[[133 125 138 130 136 122 134 107]
 [127 128 130 125 128 128 128 124]
 [138 119 142 131 136 127 135 130]
 [131 136 128 125 136 133 129 123]
 [139 106 141 130 125 135 135 139]
 [124 119 126 124 124 122 135 116]
 [139 134 135 132 137 127 131 133]
 [127 127 131 132 134 136 133 136]
 [135 130 132 140 124 126 112 128]
 [128 129 131 130 132 132 130 126]
 [133 123 130 127 123 123 117 129]
 [127 127 133 131 117 119 125 126]]
->
[[127 133 128 135 127 139 124 139 131 138 127 133]
 [127 123 129 130 127 134 119 106 136 119 128 125]
 [133 130 131 132 131 135 126 141 128 142 130 138]
 [131 127 130 140 132 132 124 130 125 131 125 130]
 [117 123 132 124 134 137 124 125 136 136 128 136]
 [119 123 132 126 136 127 122 135 133 127 128 122]
 [125 117 130 112 133 131 135 135 129 135 128 134]
 [126 129 126 128 136 133 116 139 123 130 124 107]]

[[145 112 133 144 117 135 130 109]
 [150 114 138 142 113 136 132 116]]
->
[[150 145]
 [114 112]
 [138 133]
 [142 144]
 [113 117]
 [136 135]
 [132 130]
 [116 109]]

[[142 119]
 [144 114]
 [153 122]
 [120 148]]
->
[[120 153 144 142]
 [148 122 114 119]]

[[139 121 137]
 [113 120 144]
 [125 136 130]
 [117 129 133]
 [144 137 116]
 [121 141 136]
 [141 113 133]
 [130 120 137]
 [149 119 150]
 [123 140 147]
 [120 137 129]
 [137 112 134]]
->
[[137 120 123 149 130 141 121 144 117 125 113 139]
 [112 137 140 119 120 113 141 137 129 136 120 121]
 [134 129 147 150 137 133 136 116 133 130 144 137]]

[[128  99 124 125 130 129 119 131 127]
 [128 131 127 128 128 128 128 127 132]]
->
[[128 128]
 [131  99]
 [127 124]
 [128 125]
 [128 130]
 [128 129]
 [128 119]
 [127 131]
 [132 127]]

[[126 126 116 130]
 [128 121 121 132]
 [127 127 128 129]
 [130 129 127 128]
 [128 127 128 128]
 [127 128 127 129]
 [127 127 127 128]
 [128 130 137 127]
 [115 130 128 101]]
->
[[115 128 127 127 128 130 127 128 126]
 [130 130 127 128 127 129 127 121 126]
 [128 137 127 127 128 127 128 121 116]
 [101 127 128 129 128 128 129 132 130]]

[[132 136 135 127 128]
 [132 106 134 138 118]
 [136 126 114 123 103]
 [128 106 115 118 130]
 [104 118 130 102 121]
 [142 107 116 131 126]
 [121 127 126 114 142]]
->
[[121 142 104 128 136 132 132]
 [127 107 118 106 126 106 136]
 [126 116 130 115 114 134 135]
 [114 131 102 118 123 138 127]
 [142 126 121 130 103 118 128]]

[[122 126 130 119 125 127 125 129 121 129]
 [122 141 136 118 102 141 138 140 129 147]
 [150 126 114 151 139 145 147 115 149 141]
 [141 117 103 144 127 134 136 105 141 128]
 [123 126 132 120 129 127 125 130 121 130]
 [154 126 111 156 140 148 150 113 153 142]]
->
[[154 123 141 150 122 122]
 [126 126 117 126 141 126]
 [111 132 103 114 136 130]
 [156 120 144 151 118 119]
 [140 129 127 139 102 125]
 [148 127 134 145 141 127]
 [150 125 136 147 138 125]
 [113 130 105 115 140 129]
 [153 121 141 149 129 121]
 [142 130 128 141 147 129]]
---
[[145 112 148 110 112]
 [105 149 102 152 151]
 [148 110 150 108 108]
 [108 147 105 150 148]
 [110 145 107 147 146]]
->
[[149 102]
 [110 150]]

[[135 151 144 139 134]
 [134 151 144 139 134]
 [107 117 118 112 104]
 [107 117 118 112 104]
 [135 151 144 139 134]]
->
[[151 144]
 [117 118]]

[[142 128 155 145 143]
 [128 140 118 127 128]
 [107 108 106 108 108]
 [143 128 155 145 143]
 [142 128 155 145 143]]
->
[[140 118]
 [108 106]]

[[126 140 131 124 156]
 [121 123 134 128 129]
 [144 132 124 121 125]
 [147 132 134 113 140]]
->
[[123 134]
 [132 124]]

[[153 124 125 150 111]
 [123 124 125 127 138]
 [123 135 131 125 138]]
->
[[124 125]
 [135 131]]

[[131 126 126 129 124]
 [149 127 104 102 148]
 [129 131 116 125 129]]
->
[[127 104]
 [131 116]]

[[149 125 132]
 [127 119 111]
 [125 125 138]
 [132 125 113]
 [124 119 142]]
->
[[119 111]
 [125 138]]
---
[[134 139 125 137 124 124 139 137 124]
 [139 136 129 134 115 118 139 141 128]
 [109 108 139 104 128 141 113 106 147]
 [134 131 129 127 126 124 130 133 130]
 [135 129 136 126 114 127 140 133 136]
 [128 130 125 127 134 126 123 131 127]
 [128 133 123 131 132 124 127 131 125]
 [131 134 121 144 119 118 136 138 116]
 [123 119 132 118 131 133 120 120 134]
 [129 131 125 134 127 126 130 130 123]]
->
[[134 139 109 134 135 128 128 131 123 129]
 [139 136 108 131 129 130 133 134 119 131]
 [125 129 139 129 136 125 123 121 132 125]
 [137 134 104 127 126 127 131 144 118 134]
 [124 115 128 126 114 134 132 119 131 127]
 [124 118 141 124 127 126 124 118 133 126]
 [139 139 113 130 140 123 127 136 120 130]
 [137 141 106 133 133 131 131 138 120 130]
 [124 128 147 130 136 127 125 116 134 123]]

[[122 142 115 147 120 110 151 117 124 125]
 [120 140 117 147 118 110 149 115 126 126]]
->
[[122 120]
 [142 140]
 [115 117]
 [147 147]
 [120 118]
 [110 110]
 [151 149]
 [117 115]
 [124 126]
 [125 126]]

[[143 112 112 112 127 113 128 143 130 137 142 143 112]
 [126 139 138 139 130 137 132 125 143 124 124 126 139]
 [145 124 123 126 116 129 118 145 148 141 144 145 125]
 [120 141 141 140 144 137 144 120 124 123 121 120 140]
 [122 129 130 128 141 127 140 123 112 125 124 122 128]
 [111 124 125 122 151 114 153 111 112 109 112 111 121]]
->
[[143 126 145 120 122 111]
 [112 139 124 141 129 124]
 [112 138 123 141 130 125]
 [112 139 126 140 128 122]
 [127 130 116 144 141 151]
 [113 137 129 137 127 114]
 [128 132 118 144 140 153]
 [143 125 145 120 123 111]
 [130 143 148 124 112 112]
 [137 124 141 123 125 109]
 [142 124 144 121 124 112]
 [143 126 145 120 122 111]
 [112 139 125 140 128 121]]

[[144 128 139 127 122 120 124 123 125 128 126 139 121]
 [150 129 144 129 119 117 124 121 126 130 127 142 118]
 [114 140 116 142 115 117 146 114 148 139 145 108 115]
 [151 129 145 129 118 116 124 120 125 130 127 143 118]
 [118 142 127 142 121 124 136 118 136 142 140 120 125]
 [123 138 130 137 126 128 132 124 132 138 136 125 129]]
->
[[144 150 114 151 118 123]
 [128 129 140 129 142 138]
 [139 144 116 145 127 130]
 [127 129 142 129 142 137]
 [122 119 115 118 121 126]
 [120 117 117 116 124 128]
 [124 124 146 124 136 132]
 [123 121 114 120 118 124]
 [125 126 148 125 136 132]
 [128 130 139 130 142 138]
 [126 127 145 127 140 136]
 [139 142 108 143 120 125]
 [121 118 115 118 125 129]]

[[120 138 133 126]
 [116 143 139 125]
 [137 122 134 127]
 [104 152 134 137]
 [135 121 100 108]
 [114 141 134 149]
 [112 144 130 133]]
->
[[120 116 137 104 135 114 112]
 [138 143 122 152 121 141 144]
 [133 139 134 134 100 134 130]
 [126 125 127 137 108 149 133]]

[[119 142 112 128]
 [128 130 157 129]
 [115 142 138 133]
 [113 147 124 130]
 [122 155 134 130]
 [117 139 112 124]
 [128 125 150 140]
 [111 133 115 122]
 [118 125 116 153]
 [141 122 113 119]
 [125 130 110 129]]
->
[[119 128 115 113 122 117 128 111 118 141 125]
 [142 130 142 147 155 139 125 133 125 122 130]
 [112 157 138 124 134 112 150 115 116 113 110]
 [128 129 133 130 130 124 140 122 153 119 129]]
---
[[125 126 119 136 124]
 [153 153 139 118 104]
 [122 122 129 127 141]]
->
[124 118 129]

[[148 102]
 [105 125]]
->
[102 105]

[[157 129]
 [126 138]
 [131 133]]
->
[129 126]

[[122 106 139 136]
 [135 140 101 111]
 [139 144 131 138]
 [136 155 113 131]
 [107 111 142 123]]
->
[136 101 144 136]

[[150 137 131 154 127]
 [151 135 129 151 130]
 [153 133 127 150 132]
 [154 132 126 148 134]]
->
[127 151 127 132]

[[146 137]
 [132 103]]
->
[137 132]
